In the data rows, zero lies at 4.5, halfway between 4 and 5.
Here are some points:
[4 9 2 3 7 3 4 6 6 7 7 6 5 5 3 4 6 4 6 1 6 4 4 4 4 1 3 4 4 2 5 7 6]
[6 3 5 4 4 5 4 2 4 3 4 5 5 2 8 4 5 5 3 9 5 5 2 2 4 4 3 7 3 4 6 6 2]
[3 7 3 5 7 4 3 6 8 7 5 6 4 7 1 5 4 5 5 2 6 2 7 6 6 4 4 4 6 4 4 5 7]
[4 9 2 2 8 3 4 6 7 8 7 7 6 4 3 5 6 4 6 1 6 3 4 4 3 1 2 4 3 2 6 7 6]
[5 1 6 6 4 6 4 3 4 2 3 4 4 5 5 4 3 5 3 9 3 4 5 5 5 6 6 6 5 6 4 3 3]
[5 2 6 5 1 4 5 4 4 4 3 3 4 4 6 4 3 5 5 3 5 5 4 4 6 7 5 4 5 5 5 3 4]
[3 5 3 4 0 1 4 6 6 8 4 3 5 4 5 5 3 6 6 0 9 5 6 6 9 8 2 2 5 4 6 5 7]
[3 7 3 2 2 2 5 5 6 8 5 6 7 4 6 4 5 5 7 0 7 5 3 2 6 4 1 3 5 2 7 7 6]
[5 6 4 6 9 6 4 6 5 4 6 4 3 6 2 5 5 4 3 7 3 4 7 7 3 3 6 5 4 5 3 4 5]
[4 4 5 5 3 5 5 7 3 3 4 2 2 5 3 5 3 4 4 2 3 6 7 8 4 6 7 3 5 6 2 2 6]
[3 5 5 4 1 3 6 7 4 6 4 2 4 5 3 5 3 4 7 0 5 5 7 7 7 8 5 1 6 5 3 3 7]
[3 5 5 6 5 5 5 7 4 4 4 2 1 6 0 6 3 4 4 1 4 4 9 9 5 7 7 3 5 7 1 2 7]
[5 8 3 4 9 5 3 5 7 6 7 7 5 5 3 5 7 4 4 7 4 3 4 4 3 0 4 5 4 3 5 6 5]
[5 3 5 4 2 4 5 4 2 4 4 3 5 3 7 5 5 5 5 4 4 6 3 4 4 5 4 4 4 5 5 4 3]
[5 4 4 6 6 5 4 5 5 5 5 4 3 4 4 5 5 4 3 5 5 5 6 6 4 5 5 5 4 5 4 4 5]
[5 3 6 6 5 6 4 3 4 2 4 4 3 5 4 5 4 4 3 9 3 4 5 5 5 5 7 5 5 6 4 3 4]
[5 8 3 3 9 5 4 4 6 5 6 7 6 4 4 4 7 4 4 9 4 3 3 3 2 0 3 6 3 3 5 7 4]
[4 9 2 3 9 4 4 6 7 7 7 7 5 5 3 5 7 4 5 4 5 3 4 4 2 0 3 4 4 3 5 7 5]
[3 2 4 5 0 3 5 6 4 6 3 1 2 4 4 6 2 5 5 0 7 6 8 8 8 9 5 3 5 6 4 2 7]
[5 3 5 4 3 4 4 2 5 5 4 6 7 2 9 4 6 5 4 7 6 5 1 1 4 4 2 6 3 3 7 6 2]
[6 2 5 4 3 5 4 1 4 3 4 5 5 2 9 4 6 5 2 9 5 6 1 1 4 5 3 7 3 4 7 6 1]
[5 8 3 4 9 5 4 5 6 5 6 7 5 5 3 4 6 4 5 8 4 3 4 3 2 0 4 5 4 3 4 6 4]
[6 0 7 8 4 8 4 3 3 0 3 2 1 5 5 5 3 4 1 9 2 5 6 7 4 7 8 6 5 8 2 1 3]
[3 8 3 2 5 3 5 7 5 8 6 5 6 4 4 4 6 4 7 0 6 4 4 4 4 3 3 3 4 3 5 6 6]
[5 7 3 3 6 3 4 4 6 7 6 7 7 2 6 4 7 5 4 4 7 4 2 2 3 1 1 5 3 2 7 8 4]
[3 3 5 5 1 4 5 5 4 5 3 3 4 6 3 5 2 5 6 0 5 5 7 6 8 9 6 3 7 6 4 2 6]
[5 1 7 7 3 6 5 4 3 1 3 2 2 5 4 5 3 4 2 7 3 6 6 7 5 7 7 5 5 7 3 2 4]
[6 5 5 6 9 7 4 4 4 2 5 6 5 6 2 4 5 3 3 9 1 3 4 5 2 1 6 6 4 6 3 4 3]
[3 4 4 4 0 2 5 6 6 7 4 3 4 4 5 5 4 6 6 0 8 5 6 6 8 8 3 3 5 4 5 4 7]
[4 4 4 4 2 4 5 6 3 5 5 3 4 3 6 5 5 5 6 0 5 6 4 5 4 6 4 4 4 4 4 4 5]
[6 0 6 8 5 7 4 3 4 0 3 3 1 5 4 5 3 4 1 9 2 5 6 6 5 7 8 7 5 8 2 1 4]
[3 2 5 5 0 3 5 5 4 5 3 2 3 4 5 5 2 5 6 0 6 6 6 6 8 9 5 3 6 6 4 3 6]
[3 9 2 1 4 1 4 6 7 9 6 6 7 4 5 4 6 5 8 0 7 4 4 3 6 3 1 3 5 1 7 7 6]
[5 2 7 8 6 7 5 4 3 0 3 3 2 7 1 5 2 4 2 9 1 3 7 7 5 6 9 5 6 8 2 1 5]
[3 8 4 6 8 6 5 9 5 5 6 4 2 8 0 6 4 3 6 2 2 3 9 9 4 3 8 3 6 6 0 2 8]
[5 6 4 4 6 4 4 5 5 5 5 6 5 4 4 4 5 4 4 5 5 4 4 4 4 3 4 5 4 4 5 6 5]
[4 7 4 6 8 5 4 7 6 5 6 4 3 6 0 5 4 4 4 3 4 3 8 7 5 4 6 4 5 5 2 4 7]
[3 9 2 3 9 3 4 6 8 8 7 7 6 6 1 4 6 4 7 1 5 2 6 4 4 1 3 3 5 3 5 6 7]
[5 6 3 3 6 4 4 4 6 6 5 6 5 3 6 5 6 5 4 4 6 4 3 2 4 2 2 6 3 2 6 7 4]
[5 0 7 7 0 5 5 2 3 1 1 2 3 4 7 5 2 5 3 5 4 6 5 5 7 9 7 5 6 7 4 1 3]
[3 4 4 4 2 4 5 7 4 6 5 2 3 5 3 5 4 5 6 0 6 5 7 7 6 7 5 3 5 5 4 3 6]
[3 6 4 6 6 6 5 9 4 5 6 2 1 6 0 6 3 4 5 0 3 4 9 9 5 6 7 3 5 6 0 2 8]
[4 9 3 4 9 5 4 5 7 5 6 8 6 6 2 4 6 4 5 8 4 2 5 4 3 0 4 5 5 3 5 7 5]
[4 8 3 5 9 5 3 6 7 6 6 7 5 7 1 4 5 4 4 6 4 2 6 5 4 1 4 5 5 4 4 6 6]
[5 4 4 2 2 3 5 4 4 5 5 4 5 2 9 4 6 5 5 3 6 6 2 2 4 4 2 5 3 3 7 7 3]
[5 3 5 5 4 4 4 3 5 4 4 5 5 3 7 4 5 5 3 7 5 5 3 3 5 5 4 5 4 5 6 5 3]
[4 4 4 4 2 3 5 6 4 6 5 3 3 4 5 5 4 5 5 0 6 5 6 6 5 7 4 3 4 5 4 4 6]
[5 3 5 4 3 4 4 2 4 4 4 5 7 3 8 4 5 5 4 7 5 5 1 1 4 4 3 5 4 4 7 5 2]
[3 9 2 5 9 5 3 8 8 7 7 5 2 6 0 6 5 4 4 2 5 2 9 8 5 3 5 4 4 4 3 5 8]
[5 2 5 4 1 3 5 3 4 4 3 4 5 3 7 4 4 5 4 4 6 6 3 3 5 6 3 5 4 4 6 5 4]
[5 4 5 6 6 6 4 4 5 3 4 4 3 5 4 5 4 4 3 7 4 4 5 5 4 5 6 5 4 5 4 4 4]
[5 0 6 8 3 6 5 3 3 1 3 2 1 5 5 5 3 4 2 8 3 6 6 7 5 8 7 6 4 8 3 2 4]
[4 3 5 6 3 5 4 4 5 4 4 3 3 4 5 5 4 5 3 5 5 4 6 5 6 7 5 5 5 6 4 3 5]
[5 6 4 5 8 6 4 4 5 4 5 6 5 5 3 4 5 4 3 9 3 3 4 4 3 2 5 6 4 4 4 5 4]
[3 9 2 5 9 4 3 7 8 7 7 7 5 7 0 5 6 4 5 4 5 2 6 5 4 1 4 4 5 3 4 6 7]
Then 16 other points, each followed by its number:
[6 4 5 5 7 6 3 1 6 3 4 8 6 4 6 3 5 5 2 9 4 3 2 1 3 2 4 7 4 4 6 6 2] 0
[5 3 6 4 1 3 5 4 4 4 3 4 5 4 6 4 4 5 5 3 5 5 4 4 6 7 4 4 5 5 6 4 4] 1
[5 5 4 2 2 1 4 2 6 7 4 7 9 2 9 3 6 6 5 3 8 5 0 0 5 4 0 5 4 2 9 8 3] 2
[5 9 3 4 9 6 4 6 6 5 8 7 4 5 2 5 7 3 3 9 3 3 4 4 0 0 4 6 3 3 4 7 4] 3
[5 8 3 4 9 5 3 4 7 5 6 8 5 5 3 4 7 4 3 9 5 2 4 3 3 0 4 6 4 3 5 7 4] 4
[5 1 6 6 1 5 5 2 3 2 2 3 4 4 6 4 3 5 3 6 5 6 5 4 6 8 5 5 5 6 5 3 3] 5
[4 2 5 5 1 4 5 4 4 4 3 3 3 4 6 5 3 5 4 2 5 6 5 5 6 8 5 4 4 5 4 3 5] 6
[4 7 3 2 3 2 5 7 5 8 6 4 5 3 6 5 6 5 7 0 7 5 4 4 4 4 2 3 3 2 6 7 6] 7
[4 4 5 6 4 5 5 6 4 4 4 3 3 6 2 5 3 4 5 4 3 5 7 7 5 6 7 4 5 6 3 3 6] 8
[5 0 7 6 0 5 5 2 3 1 2 2 4 3 7 4 2 5 3 7 4 6 4 5 7 9 6 5 5 7 5 2 3] 9
[3 4 5 4 0 3 5 6 4 6 4 3 5 4 5 4 4 5 7 0 6 5 5 6 6 7 4 3 5 4 5 4 6] 10
[6 2 6 3 2 4 5 2 2 3 4 4 6 1 9 4 6 5 4 8 4 7 0 1 2 4 3 6 3 4 6 6 1] 11
[6 5 5 6 9 7 4 3 5 2 5 6 4 5 4 5 5 4 2 9 2 3 4 4 2 2 6 7 4 5 3 5 3] 12
[5 5 5 2 3 4 5 3 4 4 4 6 7 4 7 3 5 5 5 6 4 5 1 1 4 3 4 4 5 4 6 6 3] 13
[5 7 3 4 9 6 4 4 6 5 6 8 6 5 4 4 7 4 4 9 3 3 2 2 2 0 4 6 4 3 5 7 3] 14
[5 2 6 5 3 5 4 2 4 3 3 4 5 3 7 4 4 5 3 8 5 5 3 3 5 6 5 5 4 5 5 4 3] 15
Which two of these numbered points are nearest to each point below, ignoring the 3 directions in which the first points spread most? Their numbers follow each, nearest first.
[6 4 5 7 8 7 3 1 6 2 4 7 5 6 4 4 5 4 2 9 3 2 4 3 4 3 6 7 6 5 5 4 3] > 0 2
[6 7 4 5 9 6 3 2 7 4 5 8 6 5 4 4 6 4 3 9 3 2 2 1 2 0 4 7 4 3 6 7 3] > 0 2
[4 9 3 3 9 5 4 5 6 6 6 8 6 5 3 4 6 4 5 6 4 3 3 3 3 0 3 5 5 2 5 7 4] > 14 8
[3 5 5 5 4 5 5 7 4 4 5 2 2 6 1 5 3 4 5 2 3 5 8 8 5 7 7 3 5 6 2 2 7] > 8 10
[5 7 2 3 7 4 4 6 6 7 7 6 5 3 5 5 7 4 5 3 6 4 4 4 2 2 2 5 3 2 5 7 5] > 7 3
[5 6 4 4 6 5 5 5 5 5 5 5 4 5 3 4 5 4 5 5 4 4 5 5 4 3 5 5 4 4 4 5 5] > 8 14
[6 4 6 6 8 7 4 1 5 2 4 6 5 5 5 4 5 4 2 9 3 3 3 2 3 2 5 7 4 5 5 5 2] > 0 12
[5 9 3 4 9 6 4 6 6 6 7 7 5 4 3 5 7 3 4 8 3 3 4 4 0 0 4 6 3 3 4 7 4] > 3 7
[4 9 2 4 9 4 3 6 8 7 7 8 5 6 2 4 6 4 4 5 5 2 5 4 4 0 3 5 4 3 5 7 6] > 4 2
[5 1 6 6 3 6 5 2 3 2 3 4 4 4 6 4 4 5 3 8 3 5 4 4 5 7 6 5 5 6 4 3 3] > 14 15
[6 2 5 4 3 5 5 3 3 3 4 4 4 2 8 5 5 5 3 7 4 6 3 3 3 5 5 6 3 5 5 5 2] > 7 11
[4 3 6 8 5 7 4 4 4 2 3 3 2 7 1 5 2 4 2 7 3 4 8 8 6 7 8 5 6 8 2 2 5] > 5 2
[5 9 2 5 9 6 4 7 6 6 7 6 3 5 1 6 6 3 4 7 3 3 6 6 1 0 5 5 3 4 3 6 6] > 3 7
[3 7 4 5 6 5 5 8 5 6 6 4 4 8 0 5 4 4 7 0 4 3 8 8 5 4 6 2 6 5 2 3 8] > 10 14
[6 3 6 5 7 6 4 1 4 2 4 6 5 4 7 4 5 4 2 9 3 4 2 2 3 3 5 7 4 5 5 5 2] > 12 6
[5 2 7 8 5 7 4 2 4 1 2 4 3 7 2 4 2 4 3 9 2 3 6 5 6 7 8 5 7 7 3 1 4] > 0 5
[4 5 4 5 6 5 4 4 6 4 4 5 5 5 4 4 4 4 4 6 4 3 5 4 5 4 4 5 5 5 5 4 5] > 9 5
[4 6 4 5 7 5 4 6 6 5 6 5 4 6 2 5 5 4 4 4 4 3 6 6 4 3 5 4 4 4 4 5 6] > 6 12
[6 4 6 6 9 8 4 3 4 1 5 5 4 5 4 4 5 4 2 9 1 4 4 4 2 2 7 7 4 6 3 4 3] > 12 6
[5 0 6 5 0 4 5 2 3 3 2 3 5 3 8 4 3 6 4 4 6 6 3 4 7 9 4 4 5 6 6 3 3] > 2 9
[5 2 7 7 5 7 5 3 2 0 3 4 4 6 3 4 3 4 3 9 0 4 5 5 4 5 9 5 7 7 2 1 3] > 13 1
[5 2 6 5 1 5 5 4 3 3 3 3 4 4 6 4 4 5 5 5 4 6 4 5 5 6 5 4 5 6 4 3 4] > 10 8
[4 7 4 2 6 3 5 4 5 6 6 7 7 3 6 3 6 5 6 5 5 4 2 2 3 1 2 5 4 2 6 7 4] > 10 8
[5 3 6 6 5 6 5 4 3 2 4 4 3 5 3 5 4 4 3 7 3 5 6 6 4 5 7 5 5 6 3 3 4] > 8 14
[4 7 3 5 9 5 3 4 8 6 5 7 5 6 2 4 5 5 4 6 5 2 6 4 6 3 4 5 5 3 5 6 6] > 0 4
[6 2 6 6 4 6 5 2 4 1 3 4 4 4 6 4 4 4 2 9 3 5 4 4 5 6 6 6 5 6 4 3 3] > 9 5
[5 3 6 4 1 3 5 3 4 4 3 4 6 4 7 4 4 5 5 4 5 6 3 2 6 7 4 4 5 4 6 4 4] > 1 8
[4 8 3 5 9 6 4 8 5 6 7 5 3 5 1 6 6 3 4 4 4 4 7 7 2 1 5 4 3 4 2 5 6] > 7 3
[4 2 4 5 0 3 5 6 4 5 4 2 3 3 6 5 3 5 5 0 7 6 6 6 7 8 4 3 4 5 4 3 6] > 6 12
[5 0 7 5 0 4 5 2 3 3 2 1 4 3 8 5 3 6 4 3 6 7 4 4 7 9 5 5 5 6 5 3 3] > 12 15
[4 8 4 5 9 6 4 5 6 4 6 7 5 7 1 4 5 4 4 9 2 2 5 5 3 1 6 5 5 5 3 5 5] > 9 14
[6 1 6 5 3 5 4 1 4 3 3 4 5 2 9 4 5 5 3 8 5 5 2 2 5 6 4 6 4 5 6 5 2] > 15 12
[5 0 7 6 0 5 4 1 3 1 1 3 4 4 7 4 2 5 2 8 4 6 4 4 7 9 6 6 6 7 5 2 2] > 9 5
[6 4 5 5 9 7 4 3 4 3 5 6 5 3 6 4 6 4 2 9 3 4 2 2 1 1 5 7 3 5 4 6 2] > 12 6
[4 5 4 4 5 3 4 3 6 6 5 6 7 4 6 4 5 5 5 4 6 4 3 2 5 4 2 5 4 3 7 6 4] > 2 5
[3 8 3 5 8 5 4 7 7 6 6 5 4 7 0 5 4 4 5 2 5 3 8 6 6 3 5 4 6 4 3 4 7] > 5 9
[4 3 4 4 2 3 4 4 5 6 4 3 4 3 7 5 5 5 4 1 8 6 5 4 6 7 3 4 3 4 6 5 5] > 6 4
[3 9 2 5 9 6 4 9 6 6 7 4 1 7 0 6 5 3 5 1 3 3 9 9 3 2 6 4 4 5 1 4 8] > 7 6
[4 7 2 2 5 2 5 5 6 8 6 6 7 3 6 4 6 5 6 0 7 5 3 3 4 2 1 4 4 2 6 8 5] > 12 6
[4 3 4 3 1 2 4 3 5 6 4 5 7 3 8 4 5 6 5 2 7 6 2 2 6 6 2 4 4 3 7 6 3] > 2 6
[5 4 4 5 6 5 4 2 6 4 4 7 6 4 6 4 5 5 3 9 5 4 3 2 4 3 3 6 4 3 6 6 3] > 5 15
[4 6 5 3 3 4 6 6 3 5 4 5 6 5 3 4 4 4 7 2 3 4 4 4 5 4 5 3 6 4 4 4 5] > 13 1
[4 8 2 4 9 5 4 8 5 6 7 4 2 4 1 6 6 3 4 2 5 4 7 7 2 2 5 4 3 4 2 6 7] > 7 3
[6 2 6 3 3 5 5 2 2 3 3 5 7 2 9 4 6 5 4 9 3 6 0 1 2 3 4 6 3 4 6 6 1] > 11 8
[4 5 5 3 1 3 6 4 3 5 4 5 8 5 6 3 4 5 7 1 4 6 2 2 5 5 3 3 5 4 6 5 4] > 13 1
[5 0 7 5 0 3 5 2 3 3 2 3 5 4 8 4 3 6 5 3 6 6 3 4 8 9 4 4 6 6 6 3 3] > 2 1
[4 2 6 5 0 3 5 4 3 4 3 2 5 5 5 4 2 5 6 0 5 6 5 5 8 9 5 3 6 6 5 2 5] > 1 2
[4 7 4 1 2 2 6 5 4 7 5 6 8 4 6 3 5 5 8 0 6 5 2 1 5 3 2 3 5 2 7 6 5] > 13 1
[5 3 5 3 1 3 4 1 5 5 3 5 7 2 9 4 5 6 4 4 7 5 1 1 5 5 2 5 4 3 8 7 3] > 2 0
[5 2 5 3 0 2 5 2 4 5 3 5 7 2 9 4 5 6 4 3 7 6 1 1 5 6 2 5 4 3 8 6 3] > 2 6
[6 2 8 6 4 6 5 2 2 0 2 4 5 6 5 4 3 4 4 9 0 5 3 4 4 5 8 5 6 7 4 2 3] > 13 1
[5 5 4 2 3 3 5 3 5 6 5 6 7 2 8 4 5 5 6 3 6 5 1 1 4 4 1 5 4 3 7 7 3] > 12 14
[4 7 3 3 4 3 4 5 6 7 5 6 7 4 5 4 5 5 6 1 7 4 4 3 6 4 2 4 4 2 7 7 5] > 5 9
[5 5 5 6 7 6 4 5 4 3 5 4 3 6 2 5 4 4 3 9 2 4 6 6 3 4 7 5 5 6 3 3 4] > 8 14
[4 7 3 3 5 3 4 4 7 7 6 6 7 4 5 4 6 5 6 2 7 4 3 2 5 3 1 4 4 2 7 7 5] > 5 2
[3 3 5 4 0 2 5 6 4 6 3 2 4 4 5 5 3 6 6 0 7 6 6 6 8 9 4 2 5 5 5 3 7] > 15 9
[4 4 4 4 4 3 4 4 6 6 5 5 5 4 6 4 5 5 5 2 7 5 4 4 5 5 3 4 4 3 6 6 5] > 6 15
[4 3 5 4 0 2 5 4 3 5 3 4 6 5 6 4 3 6 7 0 5 6 4 4 7 8 4 3 6 4 6 4 5] > 1 13
[5 4 5 6 7 7 5 7 3 2 5 3 1 6 1 6 4 3 3 6 2 4 8 9 3 4 8 5 4 7 1 2 5] > 7 11
[6 5 5 6 9 7 3 2 5 2 4 7 5 5 4 4 5 4 2 9 3 3 3 3 3 1 5 7 4 5 5 5 2] > 0 2
[5 2 6 7 5 7 5 6 3 2 4 2 1 6 2 6 3 4 3 6 2 5 8 9 4 7 8 4 5 8 1 1 5] > 7 8
[5 6 5 2 5 4 5 3 4 5 4 7 7 4 6 3 6 4 6 6 4 5 1 1 3 2 3 4 4 3 6 7 3] > 13 8
[5 0 6 6 2 6 5 4 3 1 3 2 2 4 6 5 3 5 2 6 4 6 5 6 5 8 7 5 4 7 3 2 4] > 6 12
[4 3 6 8 5 7 4 3 5 1 2 5 3 7 2 4 2 5 3 9 3 3 7 6 7 7 8 5 7 7 3 2 5] > 0 5
[6 6 4 3 7 4 4 3 5 5 6 6 6 3 7 4 7 4 4 8 5 5 1 1 1 1 2 6 2 3 6 8 2] > 7 11
[3 6 4 3 1 2 5 6 5 7 5 4 5 5 3 4 4 5 7 0 7 5 6 6 7 7 3 2 6 4 5 4 7] > 9 5
[5 6 5 4 5 5 5 4 3 4 4 5 6 6 4 4 5 4 5 7 3 4 3 3 4 3 5 4 5 5 5 5 4] > 13 8
[3 6 3 4 2 3 4 7 6 8 5 3 3 5 3 5 4 5 6 0 8 5 8 7 7 7 3 3 5 4 5 4 8] > 4 5
[4 6 5 6 6 6 5 7 3 4 5 3 2 6 1 6 4 3 5 4 2 5 7 8 3 4 7 3 5 6 1 3 6] > 11 7
[6 1 6 5 2 5 4 2 4 3 3 4 5 3 8 4 4 5 3 8 5 5 2 3 5 6 4 6 4 5 6 5 2] > 15 9
[5 3 6 4 1 4 5 2 4 4 3 5 7 4 7 3 4 5 5 5 5 5 2 2 6 6 3 5 5 4 6 4 3] > 1 9
[4 3 6 7 6 7 4 5 4 2 4 3 2 6 1 5 3 4 3 8 2 4 7 7 5 6 8 5 6 7 1 2 5] > 15 14
[5 6 4 3 6 4 5 4 5 6 5 6 6 3 6 4 6 5 5 4 5 4 3 2 3 2 3 5 4 3 6 6 4] > 12 6
[4 0 7 6 0 4 5 3 2 2 1 2 4 4 7 4 2 6 4 2 5 6 5 5 8 9 5 4 6 6 5 2 4] > 2 5
[3 9 3 4 8 5 5 8 5 6 6 5 3 7 0 5 4 3 6 1 3 3 8 8 4 3 6 3 5 5 2 4 8] > 8 14
[6 5 5 3 8 5 5 2 4 3 4 8 7 4 7 3 6 4 4 9 2 4 0 0 1 0 4 6 4 4 6 7 1] > 13 14
[4 2 6 5 0 4 5 5 3 4 4 2 4 4 5 5 3 5 5 1 5 6 5 6 6 8 6 3 5 6 4 3 5] > 10 8
[5 4 5 4 5 5 5 4 3 4 4 5 6 4 6 4 5 4 5 7 3 4 3 3 3 3 5 5 5 4 5 5 3] > 10 8
[5 1 7 5 0 5 6 4 2 2 3 2 3 5 5 5 2 5 5 4 3 6 5 6 6 8 7 3 6 7 3 1 5] > 13 8
[4 4 5 4 2 3 5 3 5 5 4 5 6 4 6 4 4 5 5 3 6 5 4 3 6 6 3 4 5 4 7 5 4] > 5 2
[5 3 6 7 6 7 4 4 4 2 3 4 3 6 2 5 3 4 2 9 2 4 6 6 5 5 8 5 6 7 2 2 4] > 15 9
[5 8 3 3 9 4 4 5 5 6 6 7 6 5 3 4 6 4 5 6 4 3 3 3 2 0 4 5 4 3 5 7 4] > 8 14
[6 1 7 6 2 5 4 2 4 1 2 4 4 4 6 4 3 5 2 9 4 5 4 4 6 7 6 6 5 6 5 3 3] > 9 2
[5 0 7 6 0 4 5 3 2 2 2 1 3 3 7 5 2 5 4 3 5 7 5 5 7 9 6 4 5 7 4 1 3] > 12 6
[5 3 5 6 6 6 4 4 3 2 4 4 3 5 4 5 4 4 3 9 3 5 5 5 3 4 6 6 4 6 3 4 3] > 8 14
[4 8 3 1 3 1 5 5 6 9 6 6 8 3 7 4 6 5 8 0 7 5 2 2 5 3 0 3 4 1 7 8 5] > 8 14
[5 6 5 4 7 6 5 6 3 4 5 4 4 5 3 5 5 4 4 5 2 4 5 6 2 3 6 4 4 5 3 4 5] > 11 7
[3 9 3 2 5 3 5 7 5 8 6 6 7 6 3 3 5 4 8 0 5 4 4 4 4 2 3 2 6 2 5 6 6] > 13 10
[5 5 5 5 8 6 4 4 4 3 4 6 5 5 4 4 5 4 3 9 2 4 4 4 3 2 6 6 4 5 4 5 3] > 8 14
[5 4 6 3 2 4 6 4 2 4 4 4 6 4 6 4 4 4 6 4 3 6 3 3 4 5 5 4 5 5 5 4 4] > 13 11
[5 4 5 5 4 5 5 5 4 4 5 4 4 4 5 5 5 4 4 4 5 5 5 6 4 5 5 5 3 5 4 5 4] > 7 12
[6 2 5 4 4 5 4 1 5 3 4 6 5 1 9 4 6 5 2 9 6 5 1 1 3 4 3 7 2 4 7 6 1] > 6 12
[5 3 4 4 4 4 4 2 5 5 4 5 5 2 9 4 6 5 3 5 7 6 2 2 4 4 2 6 2 3 7 7 3] > 6 12
[5 2 6 4 0 3 5 3 3 4 3 3 6 4 8 4 4 5 5 3 5 6 2 3 6 7 4 4 5 4 6 4 3] > 1 10
[4 7 3 3 5 4 5 5 5 7 5 6 6 4 5 4 6 4 6 3 6 4 3 2 4 2 2 4 4 3 6 7 4] > 14 8
[5 2 6 7 3 6 5 4 3 1 3 3 2 6 3 5 2 4 3 8 2 5 6 7 5 7 8 5 5 8 2 1 4] > 8 14
[6 3 6 5 6 6 5 3 2 1 4 5 5 4 6 4 5 4 3 9 2 6 2 3 2 3 6 6 4 6 4 4 2] > 11 8
[4 9 3 3 9 6 4 7 5 6 8 7 6 5 2 4 7 3 5 7 2 3 3 4 0 0 4 5 4 3 4 7 5] > 11 3
[6 2 6 4 2 4 5 1 4 4 3 5 7 3 8 3 5 5 4 8 5 5 1 1 4 5 3 6 4 4 7 5 2] > 1 8
[5 0 7 5 0 4 6 5 0 2 2 1 4 4 7 5 2 5 5 2 4 8 4 6 6 9 6 3 5 7 3 2 4] > 11 8
[4 4 4 8 7 7 4 6 6 3 5 3 0 6 0 6 3 4 2 6 4 3 9 9 5 6 7 5 5 7 1 2 6] > 4 6
[6 3 6 6 5 7 5 2 3 1 3 5 5 5 5 4 4 4 3 9 2 4 3 3 4 4 7 5 6 6 4 3 3] > 13 1
[4 5 4 3 1 3 5 5 4 6 4 4 6 4 6 4 4 5 6 0 6 5 4 4 6 6 3 3 5 4 6 5 5] > 1 8
[3 7 3 3 4 3 5 7 5 8 6 4 5 4 4 5 5 5 6 0 7 5 5 5 4 4 3 3 4 3 5 6 6] > 7 8
[3 9 2 2 6 2 4 6 7 9 6 7 7 5 4 4 6 5 7 0 7 3 4 3 6 2 0 3 5 1 7 7 6] > 5 2
[3 3 5 5 0 3 5 5 4 5 3 3 4 6 3 4 1 5 6 0 5 5 7 7 8 9 6 2 7 6 4 2 7] > 9 2
[6 6 5 5 9 7 4 3 5 3 6 7 5 4 4 4 6 3 2 9 2 3 2 2 1 0 5 7 3 4 4 6 2] > 12 6
[3 9 2 3 6 3 4 6 7 8 6 6 6 5 2 4 5 5 7 0 7 3 5 4 6 3 2 3 5 2 5 6 7] > 5 9
[5 3 4 5 5 5 3 2 5 4 4 5 4 4 6 4 5 5 2 8 5 4 4 3 4 4 4 6 4 4 6 5 3] > 4 5
[3 4 5 4 0 3 6 6 3 5 4 3 5 5 4 4 3 5 8 0 5 5 6 5 7 7 5 2 7 5 4 3 6] > 13 10
[5 1 6 7 4 6 4 4 4 2 3 3 2 5 3 5 3 4 2 7 4 4 8 7 6 8 7 5 5 7 3 2 5] > 4 15
[4 4 5 7 4 6 4 6 5 4 4 2 1 6 2 6 3 4 4 3 4 4 8 8 6 7 7 4 5 6 2 2 6] > 6 4
[3 4 3 5 1 3 4 6 6 6 4 3 3 4 4 5 3 5 5 0 8 5 7 7 8 8 3 3 5 4 5 4 7] > 4 5
[2 4 4 4 0 2 5 7 5 7 4 2 4 5 4 5 3 5 7 0 7 6 7 7 8 9 4 2 6 4 4 3 7] > 15 9
[5 2 6 5 2 5 5 2 4 3 3 4 5 5 6 4 4 5 4 7 4 5 4 3 6 6 5 5 6 5 5 4 3] > 5 1
[5 5 4 4 7 5 3 3 5 4 5 7 5 3 6 4 6 5 3 9 5 4 2 2 3 2 4 6 3 4 6 7 3] > 15 4
[4 7 4 5 7 6 5 8 4 5 6 4 3 7 0 5 4 4 6 3 2 3 8 8 4 4 7 3 6 5 2 3 7] > 10 8
[3 4 5 5 2 4 5 5 5 5 4 3 4 6 3 5 3 5 5 1 5 5 6 6 7 7 5 3 6 5 4 3 6] > 5 2
[3 7 3 6 7 5 4 9 6 5 6 3 1 8 0 6 3 4 5 0 4 3 9 9 6 6 7 3 5 6 1 3 9] > 6 12
[4 9 2 4 9 5 4 7 7 7 8 8 5 7 0 4 6 4 5 5 4 2 5 5 2 0 4 4 5 3 4 7 6] > 14 8
[5 0 7 7 0 5 5 2 3 1 2 2 3 4 6 4 2 5 2 8 4 6 5 5 7 9 6 5 5 7 5 2 3] > 9 5
[3 4 4 5 1 3 5 7 5 6 5 2 3 5 3 5 3 5 6 0 6 5 8 8 7 8 5 2 5 5 3 3 7] > 15 8
[4 4 5 5 5 6 5 6 4 3 4 3 3 5 3 5 4 4 4 4 3 4 6 7 4 6 6 4 5 6 3 3 5] > 10 12
[3 6 4 6 6 5 5 7 5 6 5 4 2 7 0 5 3 4 6 1 4 3 8 8 6 5 6 3 6 5 2 3 8] > 14 8
[3 7 4 3 2 3 5 7 5 7 5 4 5 6 3 5 4 5 7 0 6 4 6 6 7 6 4 2 6 4 5 4 7] > 1 9
[5 9 3 3 9 5 4 6 6 6 7 8 6 5 2 4 7 4 5 8 3 3 4 3 1 0 4 5 4 3 4 7 5] > 8 14
[5 5 5 6 9 6 4 3 5 3 5 6 4 5 3 4 5 4 3 9 2 3 4 4 3 2 6 6 5 5 4 5 3] > 14 1
[6 6 4 4 9 7 4 4 5 3 7 6 4 3 5 5 7 3 2 9 2 4 3 4 0 0 5 7 2 3 4 7 2] > 7 3
[4 4 5 6 4 6 5 7 4 4 4 2 1 7 1 6 3 4 5 2 3 5 9 9 6 7 8 3 5 7 1 2 7] > 8 14
[3 7 4 4 6 4 5 8 5 6 6 4 4 6 1 5 4 4 7 0 4 4 7 7 4 4 5 3 6 4 3 4 7] > 10 8
[6 1 6 7 4 6 4 3 4 1 3 3 2 4 5 5 4 5 1 9 4 5 6 6 4 7 7 6 4 7 3 3 4] > 4 6
